In the data rows, the value 500 means zero.
Here are some points, each followed by its number:
[400 510 404 353 375 523 359 620 564 341 590 341 218 586 492 561 470 756 535 195 616 611 443 594] 0
[474 358 756 528 524 373 493 583 320 574 458 547 625 447 521 484 500 598 465 486 537 286 581 634] 1
[316 406 461 429 377 441 441 509 604 434 318 345 446 549 450 550 612 626 577 345 490 541 514 545] 2
[529 325 371 286 530 357 452 514 459 460 717 643 632 555 519 423 465 580 562 514 333 559 366 386] 3
[391 544 188 173 314 613 394 532 426 295 206 080 299 448 310 522 585 716 660 262 339 428 510 591] 4
[451 482 360 434 685 558 408 713 403 655 600 503 639 448 547 597 375 770 789 512 396 260 234 546] 5
[154 478 309 308 352 502 418 532 563 467 242 138 433 615 414 642 606 910 608 301 554 522 339 632] 6
[491 501 794 542 520 546 715 648 654 630 280 723 560 439 603 373 240 409 785 458 500 301 790 327] 7
[678 344 736 879 450 349 530 617 368 324 412 655 406 265 560 566 526 047 003 731 425 423 395 693] 8
[650 504 479 382 462 599 537 422 243 486 432 399 445 505 462 399 487 241 542 375 514 538 592 570] 9
[515 460 512 499 469 517 494 513 511 455 511 539 488 521 560 543 492 542 605 520 547 440 483 516] 10
[452 507 536 425 506 477 529 578 544 407 442 465 422 537 422 573 500 504 572 559 510 459 528 504] 11
[628 274 584 752 673 338 515 137 419 684 436 663 543 520 668 300 623 245 592 841 854 645 565 468] 12
[774 544 596 752 430 516 548 434 419 452 525 397 453 490 475 453 508 073 241 764 637 591 510 730] 13
[310 528 536 661 505 430 585 491 500 314 392 307 565 564 289 735 499 267 549 338 771 519 545 654] 14
[379 465 206 235 546 521 261 500 967 609 000 431 529 540 770 576 429 430 483 993 014 605 173 393] 15
[609 418 681 568 431 386 590 609 471 318 462 626 443 564 482 538 455 292 459 492 465 439 575 523] 16
[435 425 337 374 562 443 225 409 592 372 816 676 658 374 463 274 709 891 689 270 578 412 420 229] 17
[730 558 571 605 730 605 499 414 147 822 196 440 320 810 390 379 297 380 420 848 506 568 556 397] 18
[446 473 385 586 604 457 648 468 409 574 583 525 458 358 585 455 525 337 342 432 386 542 434 539] 19
[412 593 463 469 531 484 452 535 506 525 586 594 433 620 575 648 457 596 474 626 521 421 558 570] 20
[763 557 542 831 296 637 451 534 332 680 473 536 712 525 431 448 501 368 415 435 543 344 431 436] 21
[523 443 569 499 438 427 579 452 454 522 522 528 572 469 520 418 509 462 475 484 504 453 531 591] 22
[471 552 496 462 539 500 542 495 525 568 557 556 560 535 490 516 516 510 553 494 407 489 597 378] 23
[307 670 279 355 520 417 530 742 232 531 570 216 162 692 404 723 597 753 601 413 311 345 522 388] 24
[634 579 311 632 497 551 576 523 439 600 404 597 391 441 599 525 278 248 309 438 353 550 299 530] 25
[508 433 515 479 482 503 455 575 515 439 505 573 508 485 578 578 486 597 592 518 550 414 469 549] 26
[817 602 730 673 610 847 548 674 378 338 381 720 330 000 565 192 292 192 169 575 585 318 567 826] 27
[430 501 427 369 434 367 603 460 674 573 624 656 744 596 541 491 561 550 506 621 258 466 391 417] 28
[571 523 173 352 630 492 288 559 530 509 595 570 533 441 576 460 619 641 624 600 299 446 445 460] 29
[319 387 663 198 635 738 488 417 816 230 735 944 693 999 402 525 478 933 829 849 168 689 409 148] 30
[244 501 462 224 426 501 425 568 595 335 326 225 421 678 371 642 501 698 842 221 788 561 383 344] 31
[561 505 618 470 432 518 561 526 489 574 510 606 569 536 492 455 402 416 504 512 532 384 572 492] 32
[220 269 670 268 453 490 606 320 999 271 837 616 999 221 509 668 668 681 612 172 000 407 494 712] 33
[819 721 999 999 999 172 413 281 001 977 702 999 108 962 879 999 221 414 071 234 210 439 935 153] 34
[581 599 489 474 554 544 544 436 512 684 505 569 511 535 579 460 404 494 513 559 418 538 674 507] 35
[556 492 756 575 793 366 430 446 463 474 292 597 464 244 245 017 521 212 225 829 592 529 477 323] 36
[742 608 165 547 200 000 406 731 352 701 488 308 326 958 639 605 290 386 615 000 780 616 766 585] 37
[369 476 425 472 506 534 414 546 529 426 481 407 472 542 468 625 553 634 564 424 566 524 397 472] 38
[510 482 480 488 541 476 518 465 474 498 521 477 461 561 528 543 534 585 571 610 521 502 542 552] 39
[585 389 400 526 513 591 424 493 488 511 517 468 466 513 552 535 490 544 586 616 402 510 424 488] 40
[208 360 382 356 333 371 407 503 657 345 236 230 468 533 451 542 668 785 641 214 520 582 536 571] 41
[710 678 474 718 436 540 501 609 421 656 652 435 501 438 534 400 613 324 294 550 698 382 307 541] 42
[360 337 498 470 477 438 664 347 484 555 659 562 556 556 574 499 463 602 445 422 555 633 426 482] 43
[688 591 604 725 495 521 389 487 288 594 576 478 451 483 528 478 610 385 254 555 657 449 596 507] 44
[265 508 454 403 681 426 593 333 538 547 785 569 750 343 549 489 621 662 560 467 384 494 604 436] 45
[416 526 457 413 494 381 616 564 554 476 441 388 479 423 466 481 517 561 664 416 378 498 488 586] 46
[527 613 493 489 669 372 379 604 426 497 597 289 531 341 550 609 343 593 655 363 580 613 490 758] 47
[464 414 521 656 503 570 555 425 496 394 362 558 429 328 633 703 635 179 432 551 536 535 453 439] 48
[942 450 387 063 065 582 417 324 579 402 399 430 342 677 461 000 250 477 751 172 600 549 676 760] 49
[546 327 247 340 514 313 464 465 424 360 750 554 525 483 464 284 572 616 691 402 394 431 290 420] 50
[475 552 395 447 510 530 470 452 526 472 613 531 536 526 454 470 500 604 523 418 423 526 560 416] 51
[569 531 407 396 586 496 480 476 503 342 730 629 530 598 302 262 370 709 602 503 242 647 688 454] 52
[217 434 475 332 463 416 397 583 600 382 425 186 377 558 448 563 609 884 633 359 595 574 527 652] 53
[359 539 588 128 474 321 565 602 438 579 415 195 513 721 235 403 481 634 740 351 545 551 633 546] 54
[501 613 409 334 464 496 543 445 748 472 598 568 743 465 478 458 364 519 581 342 422 546 622 612] 55
[472 446 567 332 504 468 450 482 556 519 519 580 577 474 512 392 489 608 497 443 427 477 536 493] 56
[533 499 573 384 565 467 449 752 567 625 361 352 581 478 420 449 384 358 477 588 256 490 366 532] 57
[669 468 309 235 745 434 453 426 631 152 941 649 543 747 023 051 223 990 803 576 049 695 902 404] 58
[451 497 416 510 518 545 568 442 426 448 512 401 489 591 448 532 537 510 507 522 625 536 363 471] 59
[515 588 306 159 685 453 460 596 338 639 794 631 474 540 481 591 522 580 655 391 539 310 443 196] 60
[438 363 517 406 484 585 404 583 566 279 506 368 503 538 395 638 460 613 582 482 453 513 438 595] 61
[626 355 720 537 398 613 452 324 218 345 540 419 588 891 274 705 501 728 417 500 667 517 625 521] 62
[425 584 358 298 581 457 493 427 568 432 653 518 722 502 409 638 563 521 555 453 443 509 524 377] 63
[625 639 645 657 600 483 463 547 379 567 330 417 432 259 506 513 641 146 302 826 658 360 526 587] 64
[503 550 276 404 548 332 383 603 507 590 516 274 465 357 527 385 567 619 740 354 495 451 485 662] 65
[409 395 459 266 535 401 664 399 264 557 524 446 634 444 452 469 625 562 740 220 404 321 598 151] 66
[479 638 370 303 495 381 650 505 580 485 562 559 625 631 429 472 453 471 673 641 542 478 338 508] 67
[583 716 424 507 347 590 503 590 558 557 628 554 280 620 538 567 430 521 535 531 512 545 388 315] 68
[421 563 457 556 533 384 516 579 621 493 521 515 489 522 467 476 435 543 461 355 472 617 540 476] 69
[257 578 546 099 629 650 409 371 555 617 708 711 416 357 633 393 552 775 481 345 515 448 504 227] 70
[657 749 552 785 467 621 732 469 484 407 366 547 272 267 602 630 385 000 134 972 637 575 469 600] 71
[929 379 634 801 439 348 486 482 236 493 234 431 502 325 544 422 565 000 269 782 545 424 509 772] 72
[461 471 591 423 579 538 449 499 596 466 582 543 593 424 534 509 459 714 552 580 454 496 605 652] 73
[446 506 454 459 516 418 492 498 538 481 568 579 601 470 471 455 515 536 492 374 442 477 513 417] 74
[569 519 394 479 614 303 380 498 582 565 490 412 569 539 560 465 495 557 638 580 635 548 535 745] 75
[451 400 610 446 472 404 566 351 440 470 363 556 439 490 542 496 540 483 685 442 697 455 552 469] 76
[653 554 627 941 648 502 576 546 143 840 597 851 275 613 604 355 234 559 062 475 420 601 509 314] 77
[684 421 376 631 644 646 349 515 545 488 324 647 566 427 421 355 334 474 604 653 361 513 306 380] 78
[573 829 470 999 871 769 670 350 496 588 718 244 214 014 749 713 804 209 488 735 646 658 634 452] 79
[276 293 488 425 708 385 389 396 645 342 478 440 777 383 549 669 588 852 527 604 368 544 651 727] 80
[603 721 404 750 630 614 309 511 504 491 413 239 079 636 398 515 547 839 465 567 342 789 999 430] 81
[045 382 467 380 734 316 803 440 455 445 595 670 830 331 415 136 207 711 726 524 695 584 000 579] 82
[436 735 000 253 824 554 229 248 560 752 554 414 999 755 490 704 447 450 464 411 516 786 558 364] 83
[445 456 538 438 549 504 416 562 553 439 465 390 588 478 398 469 457 512 576 444 603 511 419 562] 84
[661 696 574 468 513 742 720 240 690 556 250 661 786 805 525 598 167 302 451 901 620 380 652 708] 85
[164 420 286 391 454 408 515 561 692 411 445 349 250 519 588 631 702 794 906 411 662 542 293 425] 86
[069 428 184 159 324 604 544 433 383 314 273 299 127 769 447 820 544 828 443 482 444 516 336 768] 87
[440 643 607 448 433 512 401 507 579 571 449 513 415 614 447 515 420 568 301 485 262 635 583 522] 88
[499 507 481 479 322 279 374 483 569 451 633 336 391 732 410 490 701 837 460 670 343 498 687 680] 89
[443 305 565 525 556 362 776 315 441 497 454 645 567 524 591 475 340 160 479 362 544 670 608 451] 90
[488 349 710 486 999 305 555 498 409 537 274 571 390 332 624 752 444 263 110 928 278 515 616 450] 91
[297 508 454 506 548 474 644 254 490 949 522 667 562 570 530 376 496 925 674 480 525 497 620 235] 92
[597 542 500 385 493 722 368 416 606 504 517 750 541 417 524 449 365 468 356 625 689 479 153 368] 93
[440 398 457 484 481 425 551 513 465 445 474 439 478 389 569 576 539 487 564 399 524 440 512 619] 94
[751 687 369 555 356 286 400 457 451 527 347 808 433 634 501 534 579 308 184 457 485 373 637 302] 95
[601 337 720 835 651 456 536 300 593 212 545 638 524 284 506 425 522 257 431 561 638 648 726 411] 96
[236 181 170 305 407 173 289 484 738 190 438 327 340 686 713 833 850 676 883 453 772 641 150 603] 97
[476 394 413 368 679 359 315 559 647 553 842 642 643 688 626 546 388 676 608 373 405 624 381 403] 98
[278 618 575 196 375 133 505 503 754 574 515 498 491 552 671 322 818 972 497 598 734 393 516 680] 99
[417 544 498 533 537 494 393 628 630 549 448 628 434 345 609 561 448 682 585 364 454 449 649 517] 100
[532 380 523 608 247 814 536 544 679 443 508 538 474 389 507 328 428 476 693 376 579 554 203 367] 101
[431 414 565 623 451 404 480 558 437 486 717 426 561 418 345 167 663 489 375 363 526 571 305 276] 102
[681 476 525 619 489 463 568 449 361 554 524 580 449 433 597 339 457 352 333 522 524 493 437 562] 103
[461 317 969 593 827 277 394 358 277 762 102 563 343 714 591 470 526 282 068 949 697 729 497 455] 104
[297 600 714 407 697 548 608 737 520 629 362 358 403 424 400 516 418 498 647 734 358 538 524 410] 105
[494 499 585 551 506 614 395 545 465 516 416 461 487 399 442 442 505 405 459 354 564 528 502 357] 106
[566 569 513 610 430 469 492 477 450 554 495 428 440 500 522 484 628 439 389 579 519 505 592 519] 107
[411 494 558 218 589 587 605 490 451 661 492 382 532 784 321 702 509 551 725 587 490 428 654 391] 108
[682 459 514 416 635 698 612 424 186 492 612 506 396 652 393 484 288 267 639 545 446 495 539 352] 109
[415 384 708 343 128 381 715 522 581 291 418 470 348 327 572 554 611 698 594 349 540 270 862 879] 110
[398 399 441 421 457 396 636 394 424 493 518 567 526 568 502 411 426 544 526 433 255 466 608 483] 111
[739 410 827 735 462 749 464 498 274 640 403 744 143 382 690 380 297 586 357 396 612 494 777 527] 112
[506 413 577 393 547 389 204 606 419 360 350 568 486 676 460 725 515 594 527 544 587 406 473 409] 113
[569 581 421 560 590 562 430 598 540 557 401 536 513 410 476 482 378 472 410 493 378 516 525 547] 114
[361 251 320 365 355 708 360 169 598 339 693 438 487 365 712 506 653 688 543 228 833 664 221 679] 115
[754 569 247 835 545 722 417 497 332 598 550 402 494 624 421 337 202 421 576 353 499 742 468 579] 116
[367 402 480 457 531 369 480 647 464 326 433 423 392 516 434 606 511 553 505 399 419 477 465 494] 117
[688 431 804 465 856 233 164 774 652 192 639 564 375 239 524 487 632 163 380 843 546 549 632 558] 118
[414 363 347 364 567 378 414 527 545 479 649 637 581 559 526 415 474 532 540 480 363 534 308 420] 119
[360 376 554 418 485 391 499 530 567 570 540 417 536 454 583 367 571 500 615 433 481 580 474 505] 120
[435 372 460 305 437 568 552 464 677 456 351 467 521 478 499 563 595 653 753 530 462 452 627 516] 121
[791 743 477 519 322 545 481 561 342 618 287 488 353 429 525 527 600 074 341 689 643 233 411 473] 122
New points follow, each followed by the numbers of its three nearest points above by angle, nearest first.
[539 532 553 489 499 521 627 376 590 540 451 632 597 582 616 468 467 377 449 601 511 461 539 538] 85 32 35
[154 576 391 154 402 559 351 607 658 319 304 205 340 753 297 751 582 762 796 180 866 528 349 384] 31 38 6
[665 416 473 482 325 486 390 472 595 454 487 553 454 507 567 357 547 588 578 509 515 489 527 602] 49 10 89
[620 485 635 686 412 516 394 490 343 541 550 458 529 460 527 526 659 415 292 556 610 433 534 532] 44 107 42
[603 223 655 608 405 666 362 291 216 393 417 383 613 946 323 667 417 813 434 483 772 637 707 573] 62 113 39
[366 361 383 239 001 598 243 820 748 501 490 392 317 589 722 527 322 999 588 000 000 645 629 994] 0 41 2
[600 393 639 611 667 430 395 382 529 650 603 720 588 433 697 468 422 466 493 522 546 588 453 607] 12 103 34
[573 403 521 559 492 351 591 541 520 571 542 598 557 560 577 519 398 353 552 481 398 587 643 605] 90 16 22
[397 417 557 773 426 318 549 623 376 431 867 406 566 379 200 068 705 595 375 368 557 561 251 138] 102 17 50
[822 355 487 550 354 462 378 418 368 715 532 687 652 727 655 454 434 424 538 425 582 399 397 504] 21 32 103
[332 297 129 445 503 389 741 214 407 557 918 415 526 827 628 580 524 446 561 368 261 927 215 363] 43 119 3
[211 265 172 321 512 135 330 537 761 204 389 321 430 664 686 890 878 770 893 389 751 674 170 644] 97 86 38
[329 388 557 569 468 396 661 483 509 529 456 557 516 463 551 502 492 612 593 487 621 430 342 588] 82 43 76
[612 580 527 426 501 621 637 337 553 581 477 581 674 489 527 526 473 439 456 686 563 530 537 477] 85 35 32
[731 777 603 872 673 923 599 138 469 764 999 309 483 211 597 528 168 000 386 555 660 895 596 601] 79 13 116
[509 511 505 486 484 511 493 514 516 515 463 490 482 507 512 493 474 510 451 482 458 505 510 518] 88 114 57
[351 447 592 734 450 411 450 554 454 483 745 428 563 432 396 153 720 484 393 327 538 507 413 247] 102 17 74
[569 414 587 610 476 562 451 514 440 519 440 564 351 440 535 449 417 614 431 479 560 497 622 546] 112 77 27
[573 840 373 552 286 642 475 713 599 755 694 489 148 823 440 634 626 413 602 437 623 690 317 305] 68 37 24
[369 596 466 328 678 420 576 601 437 531 742 711 334 756 731 991 444 783 478 679 447 419 547 594] 20 39 24
[420 653 401 414 560 492 534 623 394 529 522 289 255 625 472 649 571 669 517 496 343 313 479 425] 24 87 4
[467 507 405 448 555 489 597 509 699 401 618 520 699 403 474 536 511 588 531 444 332 513 520 500] 33 55 63
[696 360 670 593 517 635 384 609 661 378 414 581 541 469 602 427 285 384 588 680 338 406 277 553] 78 57 40
[233 242 427 544 665 338 702 368 350 505 393 388 528 668 568 498 467 761 591 422 283 608 655 471] 111 43 80
[692 486 394 707 555 610 395 499 391 584 492 428 429 571 475 400 335 473 526 381 541 655 467 511] 116 18 77
[225 412 341 320 405 570 402 524 566 418 301 186 439 711 366 592 578 847 567 282 564 519 376 651] 6 53 41
[406 380 482 429 526 478 589 418 336 601 529 522 564 449 513 454 630 553 730 345 426 318 624 299] 66 92 23
[509 566 605 539 540 552 493 582 416 531 441 407 484 452 408 492 485 389 439 556 565 441 469 507] 64 122 36
[478 441 673 584 460 430 469 611 460 469 561 448 592 576 473 599 498 617 518 416 561 440 626 607] 1 62 110
[645 513 459 580 550 615 473 542 642 531 364 550 520 399 574 535 447 336 758 599 481 492 519 499] 78 7 40
[513 519 611 459 646 417 494 501 524 411 478 549 561 361 368 217 447 332 322 689 503 563 488 336] 36 118 96
[502 596 310 528 557 709 792 266 744 908 094 814 685 494 745 562 127 416 516 648 096 656 476 519] 35 85 15
[494 426 457 447 349 522 445 560 565 469 528 443 475 532 555 502 452 693 511 311 397 525 520 621] 0 41 53
[455 448 461 440 475 441 617 435 471 473 484 530 505 563 459 453 474 544 508 484 348 510 551 479] 111 52 58
[590 625 492 537 536 400 495 503 598 540 600 613 346 466 777 613 557 447 607 579 538 408 648 548] 20 79 10
[396 450 501 521 396 547 517 506 581 591 526 494 569 485 590 525 514 431 576 419 445 567 504 411] 120 101 23
[241 143 250 092 345 570 270 435 361 348 156 109 509 232 598 891 567 448 451 040 690 433 344 845] 94 6 4
[455 398 387 594 420 607 573 449 505 437 336 339 574 372 510 281 530 584 705 441 597 488 376 564] 101 115 41
[441 379 535 343 531 610 521 442 632 439 632 698 609 722 459 506 457 683 678 630 408 560 419 280] 30 3 98
[474 546 374 479 570 625 478 463 532 602 395 546 493 382 548 455 472 601 433 449 421 626 428 604] 114 25 15
[361 466 464 431 497 378 627 594 555 467 424 374 480 439 464 485 492 560 671 438 406 484 536 569] 46 41 2
[632 424 628 563 374 484 632 410 340 523 615 590 605 583 466 368 575 542 454 680 449 341 570 520] 22 32 1
[313 528 624 285 423 240 483 495 824 597 357 598 490 552 606 395 652 862 417 587 703 388 300 625] 99 53 56
[625 487 413 543 405 258 418 569 463 509 375 314 450 603 482 362 579 485 528 262 560 385 484 598] 37 65 49
[517 540 466 468 604 407 413 585 591 545 529 445 604 518 529 549 534 587 557 713 469 479 458 611] 75 39 80
[547 553 364 537 450 403 495 557 540 551 521 382 392 631 538 553 451 519 517 253 584 481 504 529] 37 0 69
[815 139 626 992 790 111 493 011 388 710 408 670 487 487 791 096 668 205 662 987 999 828 564 598] 12 96 104
[558 379 530 563 562 366 511 338 455 535 491 572 536 499 605 396 604 407 540 670 680 612 528 512] 12 104 96
[248 559 442 000 454 250 769 435 493 515 958 596 782 537 259 237 429 768 494 179 280 405 634 368] 74 51 56
[698 408 544 554 295 465 457 593 519 496 593 475 492 614 559 476 544 375 682 479 640 434 432 541] 10 37 49
[272 576 516 533 573 497 312 775 755 559 474 687 373 212 702 627 451 802 698 257 408 427 705 464] 100 26 73
[501 454 437 446 506 581 435 445 512 335 589 603 615 541 442 506 490 557 552 371 482 427 411 337] 17 51 74
[811 487 386 817 549 688 335 547 226 591 439 447 405 562 480 326 227 441 517 311 628 754 454 562] 116 112 77
[590 478 443 632 512 542 474 517 439 547 465 455 484 531 478 415 434 489 494 448 531 571 479 513] 116 21 18
[502 572 387 449 547 590 489 468 541 475 621 575 532 579 460 460 496 651 551 402 394 533 540 396] 51 52 58
[567 469 332 398 411 801 525 413 487 571 899 550 554 562 756 708 460 815 866 520 573 395 386 710] 10 5 26
[538 645 448 506 387 587 495 611 574 574 568 501 299 639 540 558 495 469 515 483 557 546 412 377] 68 0 24
[705 474 576 351 553 848 687 352 133 367 665 491 274 700 381 522 251 118 688 588 449 509 678 257] 109 9 18
[200 584 423 372 568 467 661 285 564 999 542 645 614 580 660 324 579 934 753 370 415 508 618 166] 92 23 70
[290 306 445 514 598 364 681 394 369 572 407 460 508 594 536 538 475 690 606 423 302 584 573 485] 111 92 43
[274 581 561 277 262 526 495 467 647 441 316 408 668 674 390 784 612 568 065 603 551 611 395 783] 87 6 88
[234 763 267 566 542 200 308 525 864 325 213 632 824 945 211 428 524 427 400 316 692 819 297 000] 69 83 74
[598 467 528 445 148 632 456 502 698 492 671 412 453 508 535 322 762 444 586 548 341 561 514 362] 101 102 68
[269 654 386 329 729 630 185 614 639 485 663 452 517 668 419 677 510 871 542 644 837 547 105 415] 38 31 86
[390 426 543 368 497 447 520 547 454 516 700 342 655 462 379 376 573 539 482 514 495 410 420 481] 102 120 50
[857 197 223 765 484 810 384 436 508 507 585 459 323 556 647 480 596 540 799 962 141 606 230 458] 40 78 29
[456 671 265 470 708 508 308 331 490 582 622 457 802 760 397 640 432 488 590 399 439 682 540 491] 83 63 51
[622 558 547 472 419 563 348 717 576 536 421 463 438 320 543 490 471 544 400 468 213 398 601 616] 114 57 100
[307 529 000 132 617 000 861 000 592 347 999 922 999 622 346 037 958 565 881 024 192 555 598 000] 74 51 45
[714 488 501 670 458 514 506 476 305 676 570 604 367 365 636 240 375 329 265 493 513 518 408 557] 103 77 25
[999 964 676 999 660 999 515 496 160 399 193 683 052 028 448 702 266 000 000 955 393 560 723 360] 71 27 64
[407 515 313 447 582 565 490 368 577 512 688 589 544 533 407 454 498 705 491 351 349 544 616 316] 51 74 52
[586 472 536 775 572 495 558 487 327 664 566 689 410 575 556 414 381 542 196 457 441 569 474 342] 77 34 103
[460 522 358 270 457 668 354 505 546 360 304 302 454 573 404 666 499 569 667 398 515 497 537 519] 4 31 6
[415 464 438 500 426 433 590 354 527 510 587 558 564 535 559 507 663 521 658 399 577 494 567 362] 66 45 92
[731 335 363 553 826 733 264 565 447 534 266 676 532 541 426 259 290 394 616 631 332 556 305 311] 78 40 114
[302 494 373 327 409 526 549 441 442 390 407 305 353 630 520 676 561 686 460 464 439 539 410 597] 87 6 4
[643 705 380 644 490 489 833 645 413 547 650 274 516 448 283 232 175 154 741 105 632 478 408 459] 116 9 109
[883 631 969 529 188 493 736 662 543 831 577 941 871 577 517 374 148 015 421 537 689 073 733 499] 32 7 21
[511 676 318 538 583 525 400 570 486 549 425 244 235 643 473 490 544 742 496 504 321 593 864 357] 81 24 89
[422 679 364 038 498 623 757 326 866 444 845 609 654 132 303 269 191 765 867 435 347 391 572 482] 55 58 51
[448 503 471 635 559 429 601 774 393 499 595 480 390 631 411 603 347 625 703 359 453 427 506 412] 24 117 5
[574 702 594 731 449 673 674 493 491 456 388 541 409 310 571 568 448 117 223 790 543 542 443 549] 71 13 64
[515 576 363 354 507 399 571 480 572 513 617 540 522 630 482 460 465 491 620 557 532 482 377 468] 67 119 28
[812 792 456 973 364 892 848 415 258 556 420 445 154 075 500 262 401 000 191 791 537 509 425 607] 71 13 27
[531 654 735 742 497 641 601 517 510 641 322 589 556 387 542 509 339 284 488 528 517 394 706 466] 7 32 27
[512 532 463 476 489 448 588 546 463 601 399 547 468 511 575 502 355 397 466 535 486 480 476 596] 25 103 71
[514 532 474 457 556 412 417 579 529 527 542 440 555 493 547 544 530 559 541 646 503 490 446 599] 75 39 5
[457 407 689 220 477 677 402 661 648 420 644 534 381 467 444 292 258 580 437 358 356 612 366 442] 56 70 101
[450 549 462 402 588 491 511 518 426 596 662 610 489 548 464 531 535 561 571 435 553 411 421 379] 60 70 17
[469 799 000 182 761 428 184 219 487 431 741 326 999 721 367 735 398 558 563 232 422 687 686 370] 83 63 51
[405 587 235 429 493 484 337 329 524 390 770 547 647 537 276 522 521 894 539 321 213 548 659 190] 51 52 17
[589 477 659 625 493 599 509 476 395 588 410 645 352 379 575 462 361 563 478 455 555 494 620 518] 112 77 27
[333 626 175 153 688 437 426 395 684 408 856 520 934 580 376 687 627 494 719 405 320 501 483 250] 63 51 83
[717 415 657 807 742 285 432 589 418 620 566 661 758 458 458 260 234 700 544 641 543 409 579 642] 1 77 75
[715 484 692 555 464 596 521 429 409 482 529 812 396 530 578 466 309 464 293 522 591 442 639 545] 112 77 27
[459 736 322 290 487 421 628 805 234 410 608 091 092 685 585 773 599 779 638 478 191 080 423 117] 24 60 117
[537 491 601 521 478 507 566 540 548 573 441 568 515 483 510 446 465 483 615 468 497 468 592 482] 7 32 35
[306 555 480 233 492 373 676 470 474 443 753 538 663 552 349 379 466 635 483 262 330 439 605 414] 74 51 111
[506 522 503 371 512 542 499 504 618 500 460 524 575 436 476 428 367 510 583 441 500 504 509 588] 55 56 49
[505 507 486 492 438 439 471 530 506 496 513 426 484 558 483 494 566 617 487 554 457 486 540 558] 89 99 53
[572 472 757 517 541 426 616 601 596 643 366 611 544 445 549 399 342 429 638 481 532 371 780 476] 7 32 1
[206 485 502 295 430 449 636 490 598 274 127 192 447 616 305 697 492 578 355 654 400 577 521 787] 87 6 11
[504 515 571 435 573 486 429 611 647 443 422 603 636 439 436 460 375 645 473 427 667 474 406 483] 84 93 82
[677 502 575 729 704 410 482 479 265 732 613 747 515 610 681 669 426 491 394 484 454 489 741 436] 34 77 35
[361 207 666 428 537 276 664 306 362 470 241 641 328 541 631 521 579 476 937 282 973 415 626 408] 76 10 94
[507 263 498 647 492 748 771 296 377 573 690 702 558 597 788 730 272 378 549 575 493 614 260 634] 43 90 25
[473 594 483 644 550 572 440 482 492 510 439 419 344 602 501 518 566 668 508 481 504 551 701 497] 81 89 24
[572 429 552 609 593 441 342 412 494 563 525 675 657 431 629 431 461 425 424 577 551 535 434 578] 12 103 8
[543 479 472 306 534 412 488 566 710 474 546 648 649 626 534 596 410 519 381 701 437 294 252 576] 28 67 15
[391 442 610 461 565 616 278 607 643 516 610 544 355 443 545 386 670 719 527 668 439 467 542 249] 70 17 30
[939 671 641 861 540 623 276 424 000 668 806 481 481 431 543 526 713 328 000 611 765 230 731 519] 44 42 107
[348 542 611 357 534 420 595 696 547 359 381 474 310 666 299 769 451 520 681 625 563 484 600 506] 11 108 117
[609 647 571 639 576 704 432 490 373 616 373 505 551 241 477 482 537 255 174 705 435 374 396 462] 64 71 122
[609 417 553 540 450 578 418 614 613 388 430 603 534 425 480 427 424 464 525 618 416 526 409 486] 78 101 93
[457 395 606 551 615 371 683 374 457 517 414 662 554 541 551 515 312 235 487 388 597 633 571 466] 90 96 12
[488 434 606 509 741 392 497 472 473 530 360 623 495 439 586 637 477 383 354 752 399 510 565 545] 91 104 8
[277 163 710 770 542 225 553 573 569 350 196 509 777 783 332 730 454 790 533 467 338 606 750 505] 80 117 2
[559 515 522 563 483 494 515 484 433 558 523 531 445 454 516 438 490 450 434 481 528 484 479 558] 103 44 42
[310 436 667 336 529 480 527 542 374 548 750 309 720 393 345 295 594 480 461 444 430 440 371 404] 102 120 45
[511 578 574 476 466 506 557 511 510 511 471 540 460 433 494 503 444 359 357 552 518 475 520 535] 71 27 8
[411 454 579 553 448 419 509 505 469 608 507 401 604 672 518 552 589 525 391 560 517 557 421 484] 104 43 62
[736 589 794 494 311 525 687 564 548 719 553 790 705 553 529 394 292 283 529 531 582 271 599 546] 32 7 22
[527 436 518 550 234 760 458 497 593 403 467 489 466 351 509 224 501 459 661 359 561 519 179 507] 101 115 49
[923 571 521 974 700 854 615 532 379 576 439 378 710 170 428 415 345 086 729 533 533 371 500 257] 21 78 79
[644 319 570 693 647 295 477 226 450 582 429 623 531 513 635 360 623 313 550 773 799 611 528 522] 12 104 96
[394 459 414 468 465 489 569 544 587 439 470 417 425 525 503 546 604 641 669 495 561 494 401 511] 86 97 38
[124 670 381 016 428 576 172 517 767 297 267 166 233 855 282 775 564 882 980 017 947 569 276 253] 31 38 6
[999 732 455 684 294 518 355 374 482 660 378 609 507 464 584 343 816 073 347 999 605 321 506 462] 122 64 72
[178 449 611 290 539 674 405 443 691 565 498 487 683 527 505 602 317 860 566 434 512 570 495 725] 73 80 53
[000 400 252 228 258 446 397 549 551 502 217 072 351 693 450 661 641 999 652 331 635 508 364 720] 6 53 41
[747 526 520 708 302 686 613 604 475 487 554 447 413 401 523 464 604 461 641 542 447 349 597 427] 21 122 107
[492 489 497 457 499 459 380 556 496 438 454 507 478 574 474 601 559 547 480 516 525 454 475 466] 113 38 117
[596 518 502 438 476 554 511 429 357 530 454 410 432 489 499 477 515 311 498 447 547 480 582 508] 9 122 109
[998 566 677 999 657 995 619 580 243 643 451 561 673 183 332 275 300 000 843 566 558 314 436 199] 21 78 109
[361 383 593 204 528 538 434 646 579 536 658 500 501 464 596 511 413 679 544 371 286 505 465 554] 56 98 33
[400 545 353 448 483 468 525 492 570 370 449 448 453 541 538 551 613 620 673 471 553 511 403 463] 86 97 38
[554 590 520 543 511 476 521 557 443 552 377 394 458 408 448 437 528 327 439 622 510 437 474 541] 64 122 72
